Each named move below is a turn or a mirror, shown by a few rows before and after it. Which moves, in which order, take the first row of each later pair to the second? The first pair is answered.
Z660:
[-0.58  0.60 -0.50 -0.48  0.75  0.41 -0.85  0.97  1.17  1.52 -1.00 -0.68] -> [ 0.51  0.77  0.98  1.61  0.24 -1.59 -0.43 -0.61  0.29 -0.30  0.16  0.24]
[ 1.68 -0.17  1.30 -0.84 -1.32 -0.97 -1.03 -2.67 -0.63 -3.45  0.17  0.89] -> [-0.09  0.43 -0.81 -3.76 -0.75  1.69 -1.56 -0.47  0.80 -0.70 -1.52 -0.19]
[-0.69  0.22 -0.29 -0.41  1.74  1.56 -1.02  0.52 -0.14  0.33 -1.14  0.25] -> [ 0.10 -0.12  1.00  1.07  1.56 -0.56 -0.65 -0.88 -0.43 -0.89 -0.57  0.60]
[-3.93 -2.68 -0.29  0.15 -0.17 -1.15  0.01 -1.05 -0.56  1.39 -0.58 -2.51] -> [-2.97 -3.02  0.18  1.07 -0.34 -2.09  0.18 -1.90 -1.00  0.60  0.14 -2.02]
Z260:
[ 0.18  0.35 -0.03 -1.92 -0.66  2.85 -0.58  2.02  0.07 -1.19  0.30  0.94] -> [-0.75 -0.03  1.08 -1.39 -0.73  2.10 -1.01 -0.01  2.14 -1.34 -0.46  1.18]
[ 1.74 -0.81  1.36 -1.98 -0.81  1.50  0.54  0.36 -2.91 -0.83 -0.91 -0.26] -> [ 1.13 -1.17  1.88 -2.31 -1.08  1.19 -0.44 -1.01 -1.55 -1.42 -1.65  0.25]
[ 0.31  0.59 -2.10 -1.59 -0.79  1.56 -0.87  2.94 -0.54  1.40 -0.37  0.10] -> [ 0.16  0.49 -1.78 -2.12 -0.96  1.57 -1.80  1.16  1.35  0.55 -1.65  1.20]
[ 1.27 -0.90 -0.42 -2.22 -2.59  0.36 -0.86 -1.33  0.43 -3.05  0.61  3.53] -> [-0.12 -1.62  0.89 -0.28 -2.00 -1.60 -0.91 -3.17  1.92 -2.18  0.33  2.92]
Z984:
[-0.80  1.25  0.04 -0.45  2.27  0.49 -1.08 -0.33  3.68  1.52 -1.77  1.46] -> [ 0.56  0.20  2.02  3.43  2.31 -2.71  0.56 -1.09  0.75  0.31  1.09  0.87]
[-0.52 -1.91  0.89  0.19 -1.24  1.24 -0.45 -0.03 -1.19  0.29  0.19 -0.21] -> [ 0.26 -1.39  0.79 -0.31 -1.44  1.75 -0.56  0.50 -1.86 -0.35  0.13  0.07]
[ 1.45  0.47  1.66 -0.94 -0.50  0.23  0.58 -1.64 -1.04 -0.48  0.17  0.29] -> [-0.12  0.14  1.13 -1.74 -0.26  1.11 -0.16 -1.80  0.32  0.05 -1.02 -0.27]
[ 0.48  1.76 -1.64 -2.05 -0.15  2.01  0.31  2.97  0.00  0.77 -0.11  0.77] -> [-3.03 -1.71  0.41  0.87  0.20 -1.19  0.98 -0.06 -0.16  2.43 -0.32 -1.89]
Z500:
[-1.83  1.64  1.41 -2.47 -1.04  0.96 -2.51 -2.24  0.06 -0.85 -0.51  0.18] -> [-2.40  1.56  1.86 -1.19 -0.24  0.24 -2.37 -2.63  1.08  0.19 -0.85 -0.72]
[ 1.27 -0.20  0.09  0.50 -2.68  0.00 -0.85 -2.57  0.41 -0.70  0.02 -1.05] -> [ 0.87 -0.01 -0.11  1.35 -2.44 -0.13 -0.86 -2.37  0.55  0.09 -0.13 -1.08]
[-0.23 -0.43  0.75  0.82 -0.10 -1.09  0.16 -1.48  0.02 -1.01 -0.04  0.31] -> [ 0.28 -0.50  0.37 -0.55 -0.48 -0.61 -0.14 -1.23 -0.34 -1.71  0.17  0.78]
Z996:
[-3.04 -1.11  0.81  0.38  0.20 -0.64  1.20 -0.82  1.21  3.95 -0.81 -1.37] -> [-2.57 -0.34  0.94  0.17  0.41 -0.37  0.22 -0.81  2.73  3.51 -1.58 -0.38]
[ 0.54  3.19 -1.01  0.38 -0.32  0.79  2.54  2.05 -1.34  2.28  0.56 -1.35] -> [ 0.10  2.02 -2.20 -2.30 -1.26  1.89  1.70  1.07 -0.75  2.31 -0.44 -1.01]
[-0.67 -0.66  1.03  2.21 -0.46 -1.71  0.05 -2.94  2.27 -3.62  0.16  0.53] -> [-1.15 -2.34  0.58  2.10 -1.01 -1.96  1.09 -2.37 -0.87 -2.27  1.60 -0.82]
Now pairs of rows:
Each pair is 2 to 3 moves apart.
[ 0.31  1.14  2.14  2.45  1.18 -1.34 -0.76 -1.95  1.94 -1.03 -0.29  1.07] -> [-1.37  1.02  0.12  0.84  1.75  0.44 -0.60  0.70  2.77  2.12 -1.31 -0.93] => Z660, Z260
[-2.24 -2.34 -0.55  1.96  0.97 -1.61 -1.33 -0.41  1.83  0.70 -0.64 -2.20] -> [-0.20  0.51 -1.56  0.57  1.03  0.69 -1.98  1.30  3.45  0.10 -1.27 -1.03] => Z984, Z500, Z984
[-0.23 -0.29 -1.18 -0.21 -0.23  0.82  0.50  3.60 -1.47  0.23  0.55  0.09] -> [ 1.26  0.41 -0.52  0.19 -0.36  0.88  0.07  2.85 -1.15 -1.27  0.54  1.31] => Z996, Z984, Z984
[-2.31 -0.98 -1.83  0.05 -0.02  0.48  1.12  0.81 -2.12  2.93  0.74 -1.83] -> [ 1.19 -0.30 -0.73 -0.28 -1.79 -0.27  1.21 -0.66 -3.51 -1.89  2.01  0.84] => Z260, Z660, Z260
[-2.06  1.26 -0.95  2.36  2.35 -1.58  2.18  2.30  0.47  3.54  1.41 -1.65] -> [ 2.86  3.42 -1.44 -0.05  1.03  0.13  1.98  3.23 -0.60 -0.63  2.24  1.78] => Z984, Z660, Z260
[-0.11  0.18  0.35  3.66  0.77  0.00  2.02  1.92 -2.90  2.34  1.92 -1.90] -> [ 2.53  0.94  0.01  2.10 -0.74  0.28  1.50  1.22 -4.11 -0.78  2.66  0.27] => Z660, Z260, Z660
[-1.69 -1.68  1.13  2.77  0.67 -1.48  1.51  0.19 -1.76  0.84  0.50 -0.38] -> [-1.15 -1.32  2.41  2.69  0.37 -1.68  0.26 -1.72 -0.19 -1.38 -0.19  1.32] => Z660, Z996, Z660
[-2.72  0.03  0.41  0.69 -0.39 -0.86  2.12 -1.89  0.82  0.44  0.83 -0.47] -> [-0.35  2.23  0.73  1.40 -0.16 -0.08  1.62 -1.30  1.91 -0.77  0.89  0.94] => Z984, Z260, Z500
[-1.26 -1.80 -1.52 -1.60 -0.53  0.95  0.47  1.27 -1.76  1.13 -0.17 -1.38] -> [-1.27 -1.87 -0.90 -2.80 -0.80  0.95 -0.99 -0.67 -0.02  0.17 -1.15 -0.48] => Z260, Z260
[ 3.03  1.10 -0.09  0.24  0.31  1.38  0.44  1.79 -1.47 -2.56  1.58  1.80] -> [-0.95 -1.92  2.14  1.98  0.42 -2.00 -0.65 -2.36  1.43 -2.01 -0.45  0.78] => Z984, Z660
[-1.13 -0.70 -2.32 -4.01 -1.32  2.00 -0.72  0.14 -0.26 -0.64 -1.00  0.57] -> [-2.46 -3.03 -0.03  1.38 -0.46 -2.08  1.01 -0.97 -2.41  0.33  1.29 -1.25] => Z984, Z260, Z500
[-0.28 -1.64 -0.99 -1.79 -2.01  0.09  0.38 -1.19 -2.72 -1.71  0.67  1.43] -> [-0.10  0.81 -1.01 -2.40 -0.85  1.41 -1.05 -0.87  1.33 -1.27 -0.95  2.31] => Z996, Z660
[ 1.76  1.31 -3.32 -4.13 -0.32  3.89  0.49  2.44 -1.13 -1.08 -0.09  0.20] -> [ 0.07  0.43  0.79  4.94  2.65 -2.11  2.75  0.65 -0.71  1.00  2.16 -2.43] => Z984, Z984, Z500
[-2.12 -1.79 -1.70  1.22  1.00 -0.13  1.13  1.22 -1.73  1.73 -0.16 -2.40] -> [ 0.91 -0.92 -2.75 -1.33 -0.49  1.43  0.69  1.46 -3.01 -1.93  0.07  0.61] => Z660, Z260, Z260
[ 1.73 -0.47 -0.16 -0.20  0.15  0.39  0.03  0.52 -1.05 -1.47  2.01  0.59] -> [ 1.13 -0.62 -0.70 -0.52  0.43  0.72  0.48  1.04 -1.65 -0.79  2.41  0.02] => Z660, Z984, Z984
[ 1.57  1.90  2.15  1.74  0.65  0.34 -0.69 -0.86  3.94 -2.89 -1.80  2.45] -> [ 2.07  1.42  2.54  2.44  0.40 -0.59 -0.33 -1.39  3.21 -3.07 -1.12  2.47] => Z984, Z984
[ 1.26  0.91  2.72  2.98  0.10 -2.09 -0.33 -2.13  1.46 -1.86 -0.56  1.49] -> [-0.17 -0.15  2.00  4.13  0.66 -2.81  1.43 -0.53 -1.09  0.58  0.84 -1.06] => Z660, Z984
